Turns in one plane each, and the order they were made in; the first pair answered:
q793:
[ 33   1  23  -3  13 -42 -23 -21   0 -26 -48   5   3 -38  20   7 -33 -23
  -6 -50  32  28 -12  21 -12   9  14 -15   2  48  48   2   6 -36 -19  18
  51]  ->  [ -6   1  44  -7 -35  26 -38 -42  20   1  39  17  -7  26 -11  -4  37  41
  36  13 -33 -28  24 -43  32  32   6   2 -39 -13 -31  17  11 -21 -22  14
 -29]
[-19 -21   2 -18  -1  -6  15 -20 -45  36 -12  11 -22 -16 -68  -1 -21   7
  13 -10 -41   2 -12 -31  10  -4 -20   9   6  46  12 -19  -7   8  34 -28
  -6]  ->  [-18 -19  -1 -16   1  -8  18 -19 -44  37 -13   8 -24 -15 -66  -2 -24   5
   9  -9 -42   5 -16 -31   8  -8 -19   8   7  44  13 -22 -10  13  35 -31
  -5]
[-14 -44  19  39  17  -5  21   6  32  -8   8  18 -14 -10  -2 -19  43 -65
 -41 -10  31  14  40  21  14 -21 -18 -10  -8  -5   3  -9  17  27  27  18
 -23]  ->  [ -4 -39  39  45   5 -14  17  -6  36 -17   6  21 -10 -23  -3 -16  47 -58
 -28 -19  37  15  33  10  20 -15  -4 -10 -11  16  20  -9  21   3  20  33
 -18]
[  1 -17 -39 -17   0  10   6  -9  -1 -17   2  -3  -4   5  -6  14  -6 -24
 -19  14  -2   0 -16  18 -25   5 -14 -11   5 -22  -5   7 -14  10  -1 -14
   4]  ->  [ 19  -9  -8 -11 -19  -7  -3 -28   3 -30  -6   4   1 -12  -4  15   0 -12
  -5  -3   9   4 -26   8 -12  14   8 -12   2  15  22   9 -12 -22 -11   5
  14]
q644:
[  0   6 -28 -25  24  10  28  -9  -9   6 -32  13  -3 -20 -23  33 -27 -24
   2  13 -16 -23   4  24 -16 -10 -24 -37  -9  10   8 -15 -13  12   4 -17
  -9]  ->  [ 36   2  -6  -6  10 -10  19  -6  11 -13 -46  13  10 -29   3  30 -22 -26
   3  -5   5   8  -8  27 -16   0   2 -31   6  31  32   0 -16 -24   2   1
   9]
[-34  28  29 -25   9  24   1   0  -2  22   2  -5 -12  -4 -50  10   6  41
  30  14 -57 -42  23   2  49 -15   3  27 -19  11   2 -42  -3  55  -9   0
 -43]  ->  [ 44 -38 -27 -20   7  41  15   7  28 -49  -6 -12  35  15 -10  42   5 -18
 -24  47 -35   4  -6  57 -17  13   2  35  18 -48  15 -15 -27  26  -7   3
 -20]
[-12  12 -10 -20  31  -8   1 -20 -32   6   9   2 -12 -20   1  -8 -28  11
 -12  -5  -8 -12  37  -3   6  -9 -26 -12  13  27   8 -17  15  22  -4  -7
  17]  ->  [ 22 -13 -25 -18  27  -4   3 -19 -18 -23   6  -3   7 -16  20   4 -27  -9
 -32   2   1  10  27  16 -16   2 -24  -8  28   9  14  -5   9   4  -3  -5
  26]
[-23 -37 -16  10   3  33   6 -15   2  36  55  -3   9  27  10  11  34   9
   1  73 -58 -18 -29  16   8   0  -8  -4 -25 -21 -14  13   5  14  -3   6
 -12]  ->  [ 22 -49  14  32 -14  12  -7 -14  28   7  38  -4  29  12  41  11  45   5
  -2  50 -32  21 -42  21   6  11  25   4 -11   3  16  30   2 -32  -9  30
  12]
q834:
[ -4  -3 -31 -11  10  26  21  -2 -21 -10  12   6   4  23 -18 -11  -5  -1
 -34  17 -32 -17  -9  -7 -28 -12 -25   1   0 -47 -23  19  -9  14   8 -10
   3]  ->  [ 17  -8 -33  -2  19   5  21   3 -20 -23 -16   2  13   7   5  -6 -21 -23
 -49  -1 -11   7 -24  10 -43 -12 -16  -3  14 -27   4  22 -12  -2   8  -3
  30]
[ 39 -13  -2  19 -22   6 -38  18  28  -9  29  -1  10  21  12   3  18  16
 -17  27 -10  22  22   6   3  27  -8   1  13 -32 -16  37 -12 -14   8  29
  -1]  ->  [ 39 -12 -11  15 -21   7 -35  14  26 -10  33   2   9  25   8   5  14  12
 -17  35 -11  16  21   8  -1  29 -14  -3  16 -38 -18  36 -13 -11   9  27
  -5]
[  0  39  28   4  45 -12   0 -17 -33  16  13  25  -2 -46 -29   6  -1  20
   5 -16 -24  23 -15  -4  33  17  13  -9  -8  71  26 -27 -14 -14   4 -20
  -8]  ->  [-12  41  24   1  40  -2   4 -23 -34  20  25  24  -5 -39 -40   7   5  26
   7 -10 -36  12 -12 -11  34  18   7  -9 -16  63  15 -29 -11  -8   5 -24
 -19]
Then:
Between the rows of a pair lie two turns.
[-33 -28 -36   8   9 -15   4  28  -2 -32   3  -2 -28  17  -6 -40  12  10
  24  47 -12   5  13 -31  -4  27 -35   9 -34  -1 -59 -40  16  67  16 -34
 -86]  ->  [ 38 -35  -1  32  -5 -66  -8  17  18 -80 -48   0   1 -24  38 -31   0 -11
  18   0  40  62 -20  -9 -19  40  14   8  -7  61  13 -25  14  -6   6   0
 -36]	q834, q644
[-11  22   4   3  30 -27  -7  12 -14  28 -39 -17  -2 -16   2 -44 -14  11
  -2 -24  -2 -37  11 -21  34 -28  -8   0 -36  23  -3 -21  10  56  10  -7
  50]  ->  [-17  20  11   5  19 -15 -11   8 -12  31 -23 -15  -6  -6  -4 -46  -4  23
   8 -10 -17 -45  18 -32  43 -22  -6   3 -43  12 -19 -18  10  59   9  -6
  34]	q793, q793
[-18 -22 -16  12  -9  57  -1   0  14  -7  36   7  -5  35 -19   2  23   0
 -15  42  -8   1   8   4  -8  11  -8  -9  -7 -32 -23  17 -26  29  -2 -20
 -27]  ->  [  7   5  47  35 -19   0 -22  -9  20 -13  -4  12  -3 -14   2  -8  12  11
   6 -18  29  34  -8   0  13   9  39 -11  -2  50  34  22 -16 -22 -13  11
  12]	q834, q644
[-22  37 -20 -19  22  22  45  55  -6  -4   5 -54 -11  14 -19  15 -28 -42
 -27  43  -7 -13   9  22 -17 -26 -24  12 -13 -39  12  -1  -9  51   9 -22
  12]  ->  [-43  78  48  -1   5 -10  22  49  -7  25  -4 -49 -29 -14 -21  -8 -20   0
  15   3  -1 -15  18 -15  32 -33   6  14 -30  29  31  -4   6  29   0  -4
  18]	q644, q644
[ 21   4   6  22   7 -11   6   4  25 -36 -22 -36   5 -15   2  11   7   2
  13   9 -17  -4  13 -20  23  -5  10  -5  -6   2  28  30 -21 -27 -21  34
  -2]  ->  [ -2   7  -8   9  12   8  16   2  17 -20  -5 -35  -6   2 -13  12  10   9
  15  32 -36 -29  22 -27  25  -9 -11  -4 -19 -21   5  22 -21  -2 -14  20
 -23]	q834, q644
[ 30  -2 -17  11  -3   8  -4   4  13 -21   4   1   3  28  10   4   7  -8
  -3   9  -7  -4   9   1  -4 -15  -2  15   5 -32 -21  12  11 -11 -10  -8
  -7]  ->  [ 35  -1 -10  18  -2   1  -5   8  15 -22  -4   2   5  23  19   3   7 -12
  -5   0   1   6   5   6   0 -18   4  16   6 -23 -11  13  12 -15  -7  -5
   1]	q834, q834
[ 31 -12  20  10 -39   2  -7 -39  23 -30  23  11  24  -6   6  18  30  15
  14  11  -5  -2 -11 -16  -2  28  22  -3  -5   1  10  17  -5 -43  -8  17
 -12]  ->  [ 34 -15  35  26 -28 -11 -12  -3  32 -12   6   1  22  -9  30   3  30  20
  14  -8   7  25  -8 -15   8  15  32   7   1  11   7  28  -2 -35  -6  19
  -1]	q793, q644
[-24  -7   5  22  48 -12  22 -39 -29   0  -4   6   4   1 -41  15  17  -9
  23   2   3 -54   5 -19  10 -22  -5  -6   1  40  16   0   2   1   0   4
  13]  ->  [-26 -12  -7  21  58 -13  29 -27 -32   2  -8   3   2   4 -38  15   9 -17
  15   3   5 -51   5 -13   3 -29  -9  -7   6  32  13  -1   1  12   3  -5
  14]	q793, q793
[-26  25  -3 -25 -14  12  33 -27 -43 -17   5  41  30   3 -39  15 -43 -18
  26  -7 -14 -57 -46   7   0   6 -14 -29  -9   4  24 -30  24 -30  13  20
 -28]  ->  [ -4  30  37   2 -13 -19  13  -2 -26 -11 -24  35  34 -17  -3  -4 -42 -10
  30 -46  12 -16 -50   8  19   0  17 -21  -3  43  50 -17  29 -53  12  35
   0]	q834, q834
[  1 -15 -23  -1   6  18   1  -4   7 -16  -3   2  30   9  -7   7   4 -11
 -28  28  -6  18 -11  20 -29  11 -13  -3  13 -13   6   1 -10  -5  -3  -1
  10]  ->  [  7  -1  19  14 -15   5 -16 -10  16 -16  -3   7  28   0   0  -3  20  15
  -5  11   2  25 -10   0  -6  15  13   0   5  20  19   9  -6 -31  -8  16
  14]	q793, q834
[-25  18  -8 -10   1   8  47  -4 -34   2 -18 -13 -31  -5 -31  15 -10 -27
  22  18 -14 -16   8  -5  14  14  -3  -6 -34   8 -26 -12 -11   0 -15   1
 -18]  ->  [-14  22   7  -5 -12  -3  40 -16 -33   0 -23 -11 -29 -14 -30  14 -10 -26
  27   4  -7 -11   3  -4  15  17   9  -9 -33  27  -8 -11  -6 -18 -19  13
 -13]	q793, q793
[ -5  -5  10  31 -12  -3 -10  16 -27  24  -2  13   1 -10  10  18   7   5
  12  -3 -25  24 -55 -31  25  31  50  -3  23  26   8  18   2 -40 -31 -13
  11]  ->  [-27 -16 -35  19  18  15   9  37 -38  41   5   2  -6   7   1  19  -6 -14
 -10  21 -36  13 -46 -16   9  18  14  -7  27 -18 -21   9  -4  10 -16 -40
   1]	q834, q793
[-29  -1 -16  -8  13  11   6  12 -13  20  16 -10 -12  14  -9  -7   6  -3
   0  23 -12 -24   9   0   0  -7 -11  10 -10 -25 -31  -9  -9  34   9 -20
 -21]  ->  [ 23  -8  12  12   3 -29  -5   7   4 -14 -24  -9   7 -20  23  -4  -3 -17
  -6 -15  30  19 -16  14 -10   1  26   9   9  20  22   2 -11 -22   2   6
  19]	q834, q644
[ -6   7  24  28  33 -23  36   0  11   1  58  -7   5 -20 -16 -12 -10  17
  24   0  -1 -27  25 -14  10   0  -9  -4 -10  -4   0  -6  17  11 -26   0
  -9]  ->  [ 21 -11   4  31  47 -27  45  16  17 -16  36 -17  21 -25   2  -5 -22 -10
   0  -2  17  -1  14  13 -20   0  -9  -4  11 -13  12  -3  10  11 -20   1
   8]	q793, q644
[-11  -7 -18   3   8  12   7   0  13  15 -12  -2   0  13  15  -7  -9 -15
  -7   6 -13   1  -3   6   3  -8 -11  13  10 -19 -16  -8   6  35  15   5
   0]  ->  [  9   0  12  10 -11 -10  -3 -18  20  -2 -21   2   4  -6  17  -6  -9 -11
   4 -15   0  12 -15  -1  10   3  14  12   9  19  15  -6   6  -2   6  24
  15]	q834, q793
[-24  -9  26   7  19  10 -41  25 -16  38  13  14   1 -16  -3 -30  23  15
 -23  -5 -24 -19   7  -4  59 -24   6  22 -24 -12 -29 -13 -16  -5 -26  -4
 -13]  ->  [ -5  -4  39  15  23 -15 -44  18 -22  28 -13  17   6 -41   7 -24   7   4
 -26 -31  -3  -4  -8   6  54 -25  19  18 -17  19   4 -13 -15 -27 -32   7
  12]	q793, q793
[ -8  24   3   1  13 -15   1  16  -8  11 -32   3  -4 -11  -4   0 -14 -13
 -14 -20  22  -3  -8  10   9 -19  -2   3   8  19   2  -6  -2  19  14  -7
  29]  ->  [ -8   5 -22  -5  15   6   8  21  -7   6 -17   1   0  10  -5   5 -11 -19
 -23   2  11  -8  -4  19  -4 -16 -14   5   9 -16 -15  -4  -6  32  20 -19
  18]	q834, q644
[  4   7  21 -16  15  10 -24   5  24   3  -5   0  24  12  13 -22  -1  10
  40  14   2  42  32  -4  19   1 -17   8  -4  59 -28  28  11 -36 -20  -1
 -17]  ->  [ -4  -5 -24 -29  39  27  -7  16  14   5  -1  -6  23  24   5 -15 -16  -9
  19  33  -6  34  33  13   0  -5 -40   4   3  21 -47  18   7  -4 -12 -23
 -21]	q793, q834
[ 18  16  15  -8  27   5 -28  37  10  35  -6 -43 -26  -9  52  27  19 -17
 -40  -3 -24  12  13 -42   2 -10  -8  55  47  16 -45  18   8  16 -15  22
  13]  ->  [ 29   4   9  -7  18  15 -28  31  17  21   2 -41 -18  -2  55  34  25 -21
 -45   7 -27  14   9 -39  -7  -3  -9  56  49   4 -46  22   3   9 -16  27
   8]	q834, q644
[ 10 -13 -21   7  10   3 -32   0   3  -5  13 -15   2  14  -5   0   8 -19
 -11  27  -4   5  10  43 -32  -8 -35  18 -37 -21 -15  -4  -1  24  -3 -18
 -14]  ->  [ 26 -12   8  27   6 -19 -42  19  12  -2  -7 -20   8   2  21 -12  12 -16
  -8   1  15  35   6  43 -23 -14 -12  23 -27   6  -1   7   2   7  -5  -8
   5]	q834, q834
[ -8   4   9  11   6  29   5  27   1  16  22 -12  10  11   5 -11  12  21
   9  22 -17  14   0  -7   0   7 -10  14   1 -24 -14   5   7   8  -6 -18
 -13]  ->  [ -2  10  17  22  17   6   2  42  -2  21  -4 -16  12  -6  20 -20  -2  12
   8  -5   1  31  -3   4   3  -4   2  12  11   2   5   4  11   4  -6 -16
   8]	q793, q834
[-15  13 -26 -22  38 -25  34  18   4  39  30 -32 -27   5  18  17 -23 -20
 -20  12 -17 -15 -21   9 -25 -28 -20  26 -22   4  24   2   8  38 -12 -45
  -8]  ->  [ 17   8  30  11   9 -42   8  33  33  36  26 -31 -12   1  56  -4   6   0
  -2  -9  -1  20 -19  -9   1 -14  22  45 -20  27  35  32  11  -5 -18 -19
   4]	q644, q834
[ 13 -24 -14   2 -29   1 -19  -8   7 -20   6 -23  31   3  17   3  -5 -22
 -20  28 -16  -2 -26   7 -20   1  21   5   5  -2  -5  -9  -2   2 -12   2
 -10]  ->  [-20   7  22   7 -27 -12 -26  -4  -1  12   5 -21  12  -9   7 -16  -1   8
   7   7 -23 -14 -10 -17  16 -15  24   2 -10  31 -10 -16  12  12 -14   1
 -18]	q834, q644
[  8   0  -2  18  20  -8 -17  35   7 -18 -16 -29  15   1  43 -14  -4  -6
  -5 -16  11  33   1  16 -10   4  13   6 -14  -7  -7  10 -10  -3  16  -8
  17]  ->  [-10   9  14  12  -8  18 -21   6   9 -16  24 -16   6  20  15 -10  25  24
  18   5 -19  -2  11 -13  14  15  12   5 -37 -18 -26   9  -8  -9   9  -1
 -19]	q793, q834
[ 16 -13  -2 -16  14   3  -6   6  17  21  14  -2   1   9   0   5  -1  -7
 -24   2  11  23  -5  15   2   1  17   6  11 -11 -10  22  24  -1   3   5
  14]  ->  [ -5   6  14 -18  10   1  -8  -3   8  37  23   3 -13   9 -18  -1   2  12
  -6  -4   4   3   2  -3  20  -4  14   4  -2   1 -15  13  30   7   1   4
   3]	q793, q644
[ 16   1   3  -1  -4 -17  13 -19 -12 -15  -9  10  -3 -38   3  16 -21 -24
   5 -15  25  11  -2  11 -16   2   8 -13  10  25  23   2   4 -15  -2   1
  18]  ->  [-26  10 -12 -14   9   7  20  -8 -21  20  17   6 -21 -13 -19   7 -15 -10
  10   9  -4 -21  21  -2  -1  -6 -20 -11  -5  -7 -18  -7   8  32   4 -20
 -13]	q834, q644
[-24  36 -14 -35  31   4  31   9  10   5   6  -4  -2 -12 -12  -1 -52  25
 -18  -7  28  -6 -22  28  11 -19 -50  -5 -36   0   9 -28  20  37  26  -5
  24]  ->  [-33  42  11 -33   1  24  18 -11  18  11  35   6  -3   2 -25  -4 -24  53
   5   8  10 -25 -17  -2  35  -7 -42   1 -53  -2  -8 -21  24  27  19   3
   3]	q793, q793
[  4 -35  27  -2 -28  38 -14   2   8 -14 -10 -22  -8   0  14   7 -39  -9
  10  31  21  87  55  -6 -11   0 -19  -8  -5 -36  17  37 -14   4   2  51
 -33]  ->  [-24  -7  53  -4 -30  28 -21  -1  -6  16 -10 -22 -27 -12  -3  -3 -41  14
  32  15  18  70  67 -26  17 -14 -17 -15 -20  -7  18  27  -2  14  -1  52
 -39]	q793, q644
[ 19   2  30  20 -15 -13  -7  12  24   1   5   8  11  -4  14 -26  17  14
   8 -14  -3  19 -10 -13  -1  -4  29   3   7  15  10  15   0 -13  -8   6
 -18]  ->  [ -5   7 -11   2  24 -23  12  22  -8  16 -16  -2  -3 -15  -3 -18 -23 -10
 -13 -16  -3   7 -12  10 -23 -26   0 -10  11   9  12  -8  -1  25  -3 -16
  -7]	q644, q793
[-42   3  21  33   8  -9 -15  40   5  15  -8  10 -30   7  31 -31   1 -19
  12  17  13  35 -11  26 -29 -12 -34  -1   2  -5 -23  20   4  16  18 -24
   5]  ->  [-44   9  43  36 -19   2 -26  21  14  13  15  22 -32  14  24 -34  25   2
  33  25   4  25  -4   2  -9   2 -20   7 -12   5 -25  25   5   0  11 -14
 -11]	q793, q793
[ 19  23  23 -18 -29  10 -31 -56  -9 -18  -2  25 -10 -15 -17  -1  -5 -13
  25  25 -14 -56  -7 -17   3  15  20 -34   9  57  46  25   3 -20  -3  18
 -13]  ->  [ 60 -21  -1   0 -25  22 -30 -20  21 -43  -6  11  16   6  25  -1   5 -38
  -5  41  -4 -13 -12  11 -26  22  27 -20  33  16  35  53  -6 -23   6  17
   1]	q793, q644
[-24 -13 -45 -47  42   3  14  -4 -36  -6 -32 -26  12  -9  -4  39 -38 -33
 -20  14  -2 -41   9  48  -2 -14 -17   0  -8   0 -14   9  11  62  29 -20
  -5]  ->  [-13   1   4 -25  40 -38  -3  12 -25   3 -64 -26  12 -38  25  22 -40 -19
  -7 -32  24  -8   8  44  23 -23  15   5  -4  52  15  19  23  37  26  -3
  24]	q834, q644
[ 10 -10  35  21  -1 -16 -16  10  18  -1 -10  -8  -4  -5  23 -18   9   7
   7 -17   9  20   5  -6   7  -2  26   7   5  11   6  25  -3  -8   8   1
   9]  ->  [-16  -9  -1  -8  -4  18  -2 -18   5  -3  21  -1 -11  18 -21   0  11   5
   3  22 -21 -23  12  -9  -5   5  -7   3  -7 -26 -24   8  -7  18  10 -14
 -24]	q834, q834
[-36   2  20  47  -5  -3   5   0  28   6 -47 -23   2 -17  10   1  29  22
   9 -19 -14   4  38 -14   0 -12   8  46   2  11  -6   9  -3   1   7   2
   4]  ->  [-19 -25 -14  39  -9  18  16  -8  35 -20 -34 -23  16   0   9  19  33   0
  -9   9 -23   2  33   0 -30   3  -5  44  12 -31 -14  15 -14  -1   9  -2
  -1]	q834, q644
[-30  -9 -19  15 -16  10  -2  -6  -8 -17  38   1   1   3  -1   9  -8   2
  12   9 -23 -22   1 -31  19 -13 -13   4  -8 -21 -15 -19   4  34  -4 -17
 -21]  ->  [ 18 -30  -5  35 -28  -4 -12   2  16 -45  27   0  24  -1  32   8   0  -8
   4  -1   2  16 -13 -17   9   1  12  12  10 -17   5   3  -1  -1  -5   1
  -1]	q644, q834
[ 28  11 -10  -2 -22 -26  22 -20   0 -19  -5  14   0 -19 -12  26   0  -3
 -12 -19  15 -11  -3  -5  -9   1 -16  -4  20  25  45   2  -7 -26  -5   1
  -8]  ->  [-10  21 -20 -12 -14 -11  26 -17 -14   9  13  15 -17  -5 -34  22   2   9
  -3  -6  -9 -37  14 -17   4  -9 -37  -5   4   8  17 -11  -2   8  -1 -14
 -31]	q644, q793
